Each path below is one point turned by a fixed rotation once a step. After each direction that follows a path, write how fast that rotation turns it, in degrees per step (0 if it stays still).
Each turn is a multiple of 5 degrees from 10 to 175, or 0.
Each row of a path follows its step; steps can be skipped.
Path 1:
step 0: [  28    7  -31    3  -33   61   -1   15  -25  -38    6  -29   40  -27
  -12  -57  -13   16   19   -2   27  -33    9  -30  -16   12  -12   31
  -22  -52   -7   12   -8  -29   18   -6   14  -49   11 -114  -33  -15
   14  -10  -17   25   38  -15   28    8  -25  -22   -1  -84  -20  -44
   28  -19   86   -6  -12]
step 4: [-18 -31  28  45 -26 -34 -25 -19   5  18  -2  -7  12 -49  59  -1  61  56
  44  36  34 -57  46   4  19  -4 -22 -81 -41   4  12 -21 -58  -2 -10  33
 -12  -2 -48  -6   7  42 -22 -25  36  37  19  43 -41   0  38  42  11 -12
  19   0  18 -61 -22  11   1]
step 5: [-10 -17 -33 -59  39 -17  -2  49  28  17 -58  12 -37  30 -16  46  49 -37
   4  -8  -6  32  13   1  56 -28  16 -16 -22   9 -18  10  -5  -4  19  -3
  65  29 -29  39  70  30  14  15  64 -31   5 -12 -25 -57  -4  51  17  57
  -8  47  33   7 -35 -41  17]
step 9: [ 38  -2 -30 -33  -6  21 -30   6 -11  17 -35 -13 -16 -44 -30  -8 -39 -17
 -27   4  34  35  -9 -37 -58  37  45  26   8  15 -28  40  24   5  15 -75
   8  25  27 -31 -39 -13  71  60 -56 -25  30  -8  14  25 -42 -30  23  42
  26 -41  40  33  27 -52  21]
step 17: [ 72  -5   8 -13 -33  15  78  33 -26  38 -33 -12  44 -15  -3 -16 -55 -19
 -18  60 -59  -8 -19  64  13  30  -6   7   7   0 -22 -10  14 -24   6   0
   2 -10   7  53  72 -23 -16 -27  -7 -45   0  21  13 -29 -33 -14  13   8
 -23   9 -32 -67  62 -42  32]
step 20: [-21  19 -17 -19 -35   8  37 -43 -49  52   4 -20  31 -28  33 -19  20  57
  16  18 -19  42 -73 -21  81 -25  39 -32 -34  -2  28 -12 -39  -8   8  35
  -6  15  -8  42  39  -3  -2  32  -4 -53  -1 -57  71   4  15 -49  39  -2
 -40 -11 -37 -16 -13   0 -11]
step 23: [ 23  17  -3 -28 -18 -28  10  27 -47  34 -35   8  27  11  24  22  -7  -4
   0  39  -4   3 -26  -6  41  -8 -50 -46  15  20  -6 -65 -56 -26  90 -11
  29 -80  -2 -19  -3  65  28   2  17  27 -26 -20  56 -82  23 -16  -1 -51
   9  -7   7  18  20 -14  18]
step 24: [-15   9  55  -1   3  71  46  -3  22  20  45 -35   2  -1  -4  43  17 -87
  86  13  -7 -32  -3  25 -39  38 -14  -3  48   9   0  23  -5  -2  13 -23
  -8 -30  27  35  27 -17 -32   1  12 -23  36  -5  25 -42  44  14  51  24
 -19 -11  56  33 -17 -62 -27]
Directions:
[ -3 -15  13  17 -14  -6   0 -12   7  -6  -6 -17   1   4 -10  -3  -1 -11
  -5  -2   2  -8  -5   2   2   3 -12  17  -4  10  -2  -3  12 -15  18  -8
   9   2   3   2  -9  -9  -2  12  -8   5   6  12   6 -12   1  -2   0  -4
  -7   0  -7   6  10 -12   3]  45
[ -7   7  -8  20  -8  -8   5   5 -11  -4 -11   0  -4  -3   2   6   2   1
  -5 -19 -14  -5   6 -16  -5   1  16   9   3   3  -4 -11  13  14   3   3
  11 -10   0  -4  -3  -4   6   6   2   1  -4  -9  -2  -9  -9 -17  -1  -1
  18 -11  10  -7  -5   5   2]  110
[-14   0   3 -12   5  -2   7 -17   1   5  -2   7   9  15   0  -1   8  -3
  -4  15  -1   3  -8  -6   7  16  22  10   3 -17   2   4   2  -2  -2   5
   6   3  -8  -5 -17   2  18  -9 -15   2   4   7  12   3 -10  -3   0  -2
  -3 -10  -3  -7   5   6  -5]  35
[ -3   2  -3   3  -5   3  -7   8 -10   2   8   2  -9  16  -6 -11 -17 -19
   6  14  11  -7   4 -10  -1  -4   1   1   2 -16  -1  -9 -12  10  -5 -13
  -8 -13  -6   2  -4 -10  -8   2  -2   7   2 -11   9 -18  -2   3  -7  14
   6   6  -1  -2  13  -3  -1]  45
[ 11  12  -1   3  -9   2  14   4   8 -11   2  -3  -9   3  17  -9  10  25
   5  -6  -1  -5 -13  -1  -9   9   1   3   3   4  -4  -3 -16  -2   2  -5
 -12  -7 -14   3  -9   4   6  -6   4   5  -6  -5   7  -8   0  -5   8  -5
  -6   1 -15  -8  11 -17   4]  110
[ -7   5  15   4   7   2  -9  -8  -3   1 -15  18  -8   0   0   8   8  -5
  18   3 -13  -5  -5  -7 -10  -2  -4  -1  -8   2 -12 -10  -2  -5  -5  -2
   0  -8  -9  -2  12   1  -5 -23 -11   3  -4  15   0 -13  -2  10   4  -7
  -2   6   9   9 -11  -6   8]  35
[ 20  15   3  -2  -5  -6  -8   0   5 -17  -4   0   1  10  13  16  -5 -20
  -1  -4  11 -16 -14 -13  -5   0  -3  -1  -1  -5   4   3   0  -4  14   2
 -16   9  12   8  -1   9   6  -3  -5  -9  -1  -1  12   8   2  -4  -4  -2
   1  -3  12   0  -9   7  -5]  25
[-10  -5   9  -9   0  11   0   8  -1  -2 -11  -2  15   0   5  -3   4  12
   5   6   7 -10  -4  -1  11 -14  -4  -6  -1 -12  -7   1  17   6   9  14
  -3   6   4  -3  -1   5   7  -7   1  10  14 -12   0 -13  20 -13   7  14
   6   4   6  -1  -3 -15   8]  20
Path 2:
step 7: [ -9   2 -18 -13 -10 -45   9  14 -60 -23 -37 -25 -33 -10  17 -31  -1  -5
   7 -10  31  46 -31  33  50 -43 -50 -44 -13 -24  23   1  42 -33  69  36
  20  84   0   1  25 -20 -45  -5   8  52   2  29  37  66  38  -4  37 -37
  34  16  -5 -20 -33  30   3]
step 8: [ -5 -11  30  56 -13 -10  -4  23   3  -7 -17 -44   3 -14 -65 -18 -41  28
 -15 -17  27 -19   9  57 102 -34 -16   8 -21  26 -29 -24  53  16  10  33
 -15  57  31  36  47 -30 -65   1   4   7  29   5  45 -55  37  -5 -46 -17
 -16 -11 -24 -45  15  -2 -11]
step 12: [-32  71  -8  74   0 -29  12  29   6 -29   6  44 -20  34  31  48 -14  60
 -26 -12  29 -31   2  78   4 -14 -30  28 -19  20  12  -8   9 -56 -34  11
  -7 -58 -16 -50  14  12   2  -6 -41  56 -36  29  -8  44   7 -44  27   6
 -28  32  13  -9 -19  38  23]
step 13: [  3  21   8  14 -12   7 -50  16  18 -27  57  53 -44  18  42 -30 -10  26
   1 -61  24 -74 -31  38  39  10  -8  64  37 -26  22 -24 -16 -11  35  21
  25  -1  39  15  24  31 -30  31 -42  -1  -7 -25   5  18   6  10 -18  -1
   6  11 104 -41 -22  10  38]
step 17: [ 12  37 -16  59 -42 -26 -10  76  -3 -40 -37  12  64 -34  -1  -4 -14  15
 -20 -11 -54  12   5  46 -37  -3  18  52  29 -25  -6  59  22  47  18   7
   3 -49  -5   5  19 -11  15 -34  -1 -18  21  -8  55  27  40  59  -2 -19
 -55  17   2  34  56 -34 -17]
step 21: [ 31 -19 -59  -5  23  21 -60  46   9  -9  34  -9  13 -39  49 -19  19  35
 -28  11 -12 -15 -32  22  30  37 -43  -9 -14  56   4  30   0 -35 -70  10
  -3  76  32  -3 -19 -23  11 -12 -20 -24  21   7 -10   8  17 -32  -4  37
 -57  -6   2 -44  66  12  74]
step 23: [-20  59 -30 -42 -54 -13 -25 -16 -15  23 -23  36 -14 -16 -12  -2  66   2
 -24   3   4  45 -12   8 -50  16   5 -44  12  -6  44  79 -16 -64  -9  -6
  39  -2  36  -6 -12  -8  -9 -39 -61  11 -28  33  16 -22  23  32  12 -33
  81   3 -27   5  32 -28  45]
step 27: [ 23 -36 -46 -27  30   1 -34 -18 -32 -11 -59 -16   4  26 -34 -37  21 -41
  21 -36   0 -58 -43  13  37   7   9  -8 -15   5  14  49 -25  13  53 -31
   0  23  42 -62 -22 -32 -20  85  53 -49 -47  20  22  -6  52 -28 -13  29
   6  -4 -26  -1  -1 -31 -22]
Directions:
[-15 -11  13   4 -14  10  -6   8  -5   5  -8   0 -10  -2   5 -23   0  20
  -4  -4  -5   5   1  -6   6  -5  15  -8  -4  -3  16 -12   6   4   3 -13
  13  -2 -11   3  -4  12  -1   3   0  -4  -9  -3   9  -4 -10   1   4   2
  -9  -3  -3 -10   8  -5  -8]  125
[-11  -9   6  -9   1   2   4   0  14  -3   9   2 -14 -14  -3   2  -1   5
  -5  -2   0  12  -1   1  -1  -4   0   8  11  13 -11   8 -11   0  -9  -4
  16   1  13   3  14  15   5  -4  -2   3 -18   5   2   9  -2  -1   4  21
  13   6   5   2  -2   9  14]  40
[-10  11   4   9   1  -2   1  13   0   2  -8   2  -1   5  19  14  -4  -8
  -8  -2  -7   8   1 -14   1  20   5  -3   1 -15   5   3  -6   8 -15  11
   9 -11  -3   0  11  -5  -1  -5  -5   2  -9  -3   1   7  16   3  -6  -4
  11   7  -6 -18 -14  -2 -10]  60
[  2 -21   2  13  -2  10   0   5  -9  19  -5 -15  -1 -11  -1   8  -8  -1
  -3   1   9  -4  16  15  -1  -5   3  12   5 -10   7   2  -6   5  -1  -1
 -10  -5   0 -12 -11   0   9 -11  -5  11   1 -14   6  -6   8   1  -4   6
  20  -3   3   5   1  -9   3]  130
[  4  12  11   8 -15  -1   5   2   9  -2  -2 -14  -1  15  -8   2  10  -5
  -2   7   1   4  -2   2   8 -11  -6  -1   6  -5   5   8   1  -1   2   6
  -4   0 -11  -1   0  16  25   4  -8  -1 -10   4   0   0  -2   6  15 -21
   0  16  19   1  -3  -5   9]  60
[ -4  -5  15   3 -11  -8 -12 -19  -5   6   4   3  -5  -7   0  -3  11  -5
  11   1   8  -2 -17  -2  -2  11  12  14   5  -1   3   9   0   5   9   8
   3   8   7  -7   5  -1  13  12  -9  -7   6   5   0 -20  -3  -2 -16   5
   0   3   3  -2 -13   6 -15]  155
Path 3:
step 1: [-11 -38 -22  56  12 -29 -54  10  39  40 -32  -4 -53 -69  45  62 -17 -35
 -15 -44 -33 -41  25  37 -28 -69  31 -14 -26  42  31   5  -7   8  21 -61
 -16 -19  -9  27 -17   6 -18  -8  22 -52 -72  32 -12  10   3  10 -15 -25
 -23 -26 -29   8 -34 -32  31]
step 3: [ 70   6  21 -18  18 -36  -8   0 -44  21  18 -22 -68 -45 -42  12  57  35
 -34  21 -49  -1  61 -39 -35 -22 -25 -39 -19 -16  18 -35  78 -19   2  -5
 -27 -15  12  43 -57  35   0 -21   3  -5   5  26  -1 -44  20  14  65 -13
  -4   6 -48  35 -18 -60  -2]
step 8: [  5 -21  46  -4  51 -42  32 -34 -31  36  -4 -74 -46 -30  62  26  -5 -17
  36 -23 -65  20  45   4 -30 -45  55 -16 -44   7   9  38  14 -26   3  -1
   4   4   8   9  17 -10 -33 -43  -3 -21  -4 -19  43  56   3 -31   9 -10
 -63  33 -50  53 -22 -44 -34]
step 9: [100 -12  41  -6   8 -32  40 -38 -38   3  32 -19 -67 -60  39  17 -17  18
 -47  14   8 -25  -3  27 -29  -9 -30  29 -65  15  11  38  42 -23  -2   3
   6 -50 -25  41  -9 -16 -18 -18 -31 -16  79   7  23 -17  13  -7  25  21
 -29  16 -62 -12  30 -20 -48]
step 20: [ 29  20  54  43 -11 -46 -36 -20 -24  26   8  25 -24  16 -26  11 -58 -35
  31 -53  18 -10 -12   9  20  -3 -15 -34  -8  43 -30 -16   6 -69  30  30
  18   5 -52  27 -75  28   7 -65 -12  38  -2  39 -20  27 -66  -6  13  50
  -6  20 -17  67  42 -38 -15]
step 21: [ 11 -45  46  13 -30 -20   3 -21   0  27  32   7  16  16  35   0 -24  17
   8  29  -3  -7   4   1   5  61 -55 -15  -1 -12 -12  73  -7 -16  57   4
  -3 -13 -62  17 -28  49  -3 -14 -48  19 -82   3   6   0 -96  62 -35   7
 -51 -18 -46  16  43 -43 -10]
step 24: [-14 -17  70  -3  -5  45 -21 -18  40   5 -34 -46 -48  26  28  31  -6   1
  41 -68 -74 -13   3  45  22  19  11  23 -29 -18 -19  -5  19  10  36  -5
  -6  59 -16  34 -15  52  12 -38 -29 -16 -18  16  45  26  -2  -1 -16  43
 -65 -13 -53  40  23 -49 -58]
step 28: [   5   41   48  -32   -1   27   24  -69   -5   26   -3   -5  -53   12
    6  -38    3   43   -9  -10  -11  -13   33   23  -11   22  -33  -35
   18  -17   61   -6   -5    5  -27   10  -44   29  -16   65  -18   76
  -13  -49  -19  -23 -105   -1  -11  -68   15   49  -28   19  -31  -23
  -36  -22    5  -11    3]
Directions:
[  8 -16   4   7  -5  -9  -4  -7   8  -7  -7  -3  -7  -7  -9  -6   7   4
   5  -6  14   6  -7  14   6 -13   4  18   6  -3  12  -4   8   3  -1  11
  -1   6 -15  -7   2  -4   6   5  -3   9  -2  -7  -6   3   4   1  13   7
  -1  24   2   4  17  15   1]  160
[  6 -11  15  -6  -6  -3   5  11  -6  -4   1   2   0  -5   1   0   2  12
   4   5 -18   1 -12   8   1  12   7   1   7 -23  -7   6   3 -17  12 -10
   3   9   5   9  14   6  -9   2   1  -3   4 -13   4  -9 -10  -3  -2 -10
 -13   1   4  -2  12   6 -12]  115
[ -7  -9   0  -6  10 -11  14  12  -1  13   2   0  13 -14   2 -10  11   6
  11  11  -7  -6  20  -9   6  12   2   8  -2   2   6  -6  -3  15   6  -2
  11   9  -7 -14   1   6   4 -10   3   0  -6   7 -20  -2   0 -10  -4 -11
  -1   9  -6  -3  -2   1   7]  100
[  3 -14  -3 -17  -7 -11  -3  -1 -17  -4  11  -8   8   8  10  11  -8   4
   0   6   2  -1  -8   1  10   6 -10   3  11  22   7   6   2   2  -4  12
   9  10   8   7  -8  -8  -3  -7   3   4  10  13   8  14  -7   0   0  -1
 -15  10  12  -2  -6   1  -4]  10
[-10 -15  -8  -3   7   2 -13  -5  12  -6   0   4   8  -3   0   8   1  -6
  -7   0   0   0   4  -4  -2 -13 -10  13 -11 -13  -2   9  12  -2  18   8
 -10  -4  10  -5  -1  11   1  -2 -12 -10  20  11  -7  -5  10   7 -14  -3
 -19   0   2   4   1  -3   3]  140
Path 4:
step 0: [ 43 -12   3 -19 -14 -24  43  11 -17 -35 -20  23  64  23  30  47 -21 -18
 -17   6  27  -8 -34  27  -4 -63  52 -38 -37  32  50 -31  24 -26 -68  20
   3 -35   6 -51 -22   0  -1  13  16  20  -3  26 -15   8 -14 -16 -23  34
  -4 -52  11  12 -63  63  29]
step 2: [  -4    8   17  -12  -34  -28  -16  -34  -25   28  -60   18   -8  -23
  -13  -57  -17  -12   -6    5   14   22  -70   18   -8  -14   12    9
   -3   15   28   -7   48 -100   30   22  -18   20  -50    9  -12   35
    2   13   -1   -7   -6  -13   25   18   40   23  -30   29  -32  -21
  -68   -6   36  -85    2]
step 7: [-18   2   0 -29   1 -52 -68  -6   3   3  59   6  36  22  32   5 -41  12
 -66 -18  -7  53 -22  58 -10  -8   3  17  29 -13  24  24  13  20  42 -50
   5 -66   9 -18 -67  32  13  10  -5  27  10  -9 -48  24 -29 -17 -35   6
 -22 -26  53  10 -28  35  27]
step 8: [-29   6  12   5  37 -25 -25  -4 -34  37 -17 -10  48  -4 -21   6  -4 -25
  28 -44  -5  -4 -39  15 -28   8   4 -78   8  41   7 -18  -9 -63  10  -9
 -67   7   1  -5 -47  36 -50  39  -9   3 -52 -11 -20 -30 -23 -43 -71  25
 -46 -41 -19 -19  48   2   2]
step 10: [ 69 -73   9 -34 -20 -21  78 -15 -36  48 -40  21  34  22 -14   5  19  -7
  14  -2   9  23  13  40 -35  24  35 -15  -9 -36  18  62  19 -38   5 -15
  29 -75 -40  43  11  25  21 -11 -16 -30  43  14   8 -19 -40  12  34  -4
  -4 -37 -16   2   3  -9  17]
step 12: [ 31  32 -25 -19 -11  -3 -39 -58  47  13   1  12  39 -32 -12  60 -23  58
   3  12 -15  17 -26 -31  -5 -25 -21   6 -30  -1  42 -39 -11 -37 -13  21
 -45 -18 -16 -43  41 -28  14 -32   0   6  66  56   6   4   7  18   5 -17
 -17  43 -80  37   6 -30  44]
step 14: [  0 -12  30  46  24 -15 -29 -14  27  -8  26 -53  15  -6  -8  -3 -48 -15
 -66   3  24   0  17  -1  -3 -30  -4 -52  52  -3  50  18  42 -24 -46 -41
 -44  23 -28  40 -55  14  -1 -27  16  -5  10   6 -51 -26   2 -36 -49  18
 -10  10 -37 -74  45  31 -13]
step 24: [ 31  11  -3 -16 -22 -41 -34 -40  18  44  14  -6  38  -1  28   8  42 -29
   6 -13 -22 -31  22   2 -16   9 -14 -21  45  24  61  22  -7  18  51  16
  -5 -10  -3 -30 -41 -73  12 -78 -61   9   0   3 -32 -31 -43 -41 -34 -56
 -15  -6  34 -40  30  10  26]
Directions:
[  5   0 -10  -4  -3   3   4   4  -9   4  14  14  -7  -6  -7   0   3  -6
  19 -10  -1  -6   3  15  -9 -19 -14  -2  -8   3  -2  17   9   2   6 -11
 -10  -2   7  -2 -11  -9 -12  -7   2  -1  -4   9 -11  -9   9   6  10   5
   2   7 -10  11   9   2 -10]  160
[ -1  -2  -5   7   3  14   2   0  -9  -1  12  -5  14 -12   1 -18  -4   0
   3 -13   6   3   8  -5  -3   6   3  14  -3  -3   4   6   2  -6   1 -14
  10 -20  -6 -25   3  10   4  -3  -6  -2   8 -13   6  -1 -18  -1   7  -5
   8   9   3  10  -9   5   1]  120
[ 11 -13   3  -5   2   9  13  -2   0  -4  -6  10   0  16   7  -6  -3   3
 -24   4  -2   5   1  10  11  -5  -1  -8  11  -5  -2  19   2   4  -7  -9
   1   8   2   1  -4   0   6   6   2  -2 -11   8 -20  -6 -19  -7  10  -5
   1   1   9  13 -10   3  10]  110
[ -1 -14   8   0   6  -6   1 -13   1   9  -8  -3  -6  -2  -9  -1 -13  -9
  -7  12  -8 -15   8   4   7  -7   2  12  -3 -20   5 -14  -3  -6  -6  -8
  14   1  -2 -12   5  -9   2  -3  -3  -5  -9   8  -5  13   1  10   7  -2
  -8  15 -17   1   7  -7 -11]  40
[ -7 -19  -4   5 -12   2  10 -11   6   5  -5   6  10   2   7  10  -3  -5
   2  -5   6   9   3 -19   7   8  -8 -21  -1   0   7  -1  14  -3  -4 -10
 -13 -14  16  -2   0  -2  -2 -12   1  -5  -4   2   7  -5   0  -5   0  -7
  -4  11  -2 -15   3 -18   0]  175
[-11  18   4  10   7  -9   6   4 -12  -7  -1  -3   3   3  10  -2   3  -3
  -1 -19 -12  -1 -13  -6   8   2   3  -6  -6  -8   8  -5  13  -4 -17  -9
   3   1  -4   1   0  -2  10   5  -7  -4  -4   9  -2 -11  10  23  14  -7
   0 -19   0   6   3  -5   5]  175
[  5 -14   1   0  -6   3   3  16   5   9  12   6   3  -3   4   1  -6  -9
  11   6   0   5 -14   9 -11  -6   7 -12  -7 -16   0 -10   0   6  -7   9
  -1   1   6   5  28   4  19   2  -2  -7  -1   0   1  -6  -2   4   4   6
  18   7   8  -4   1  12  -4]  65
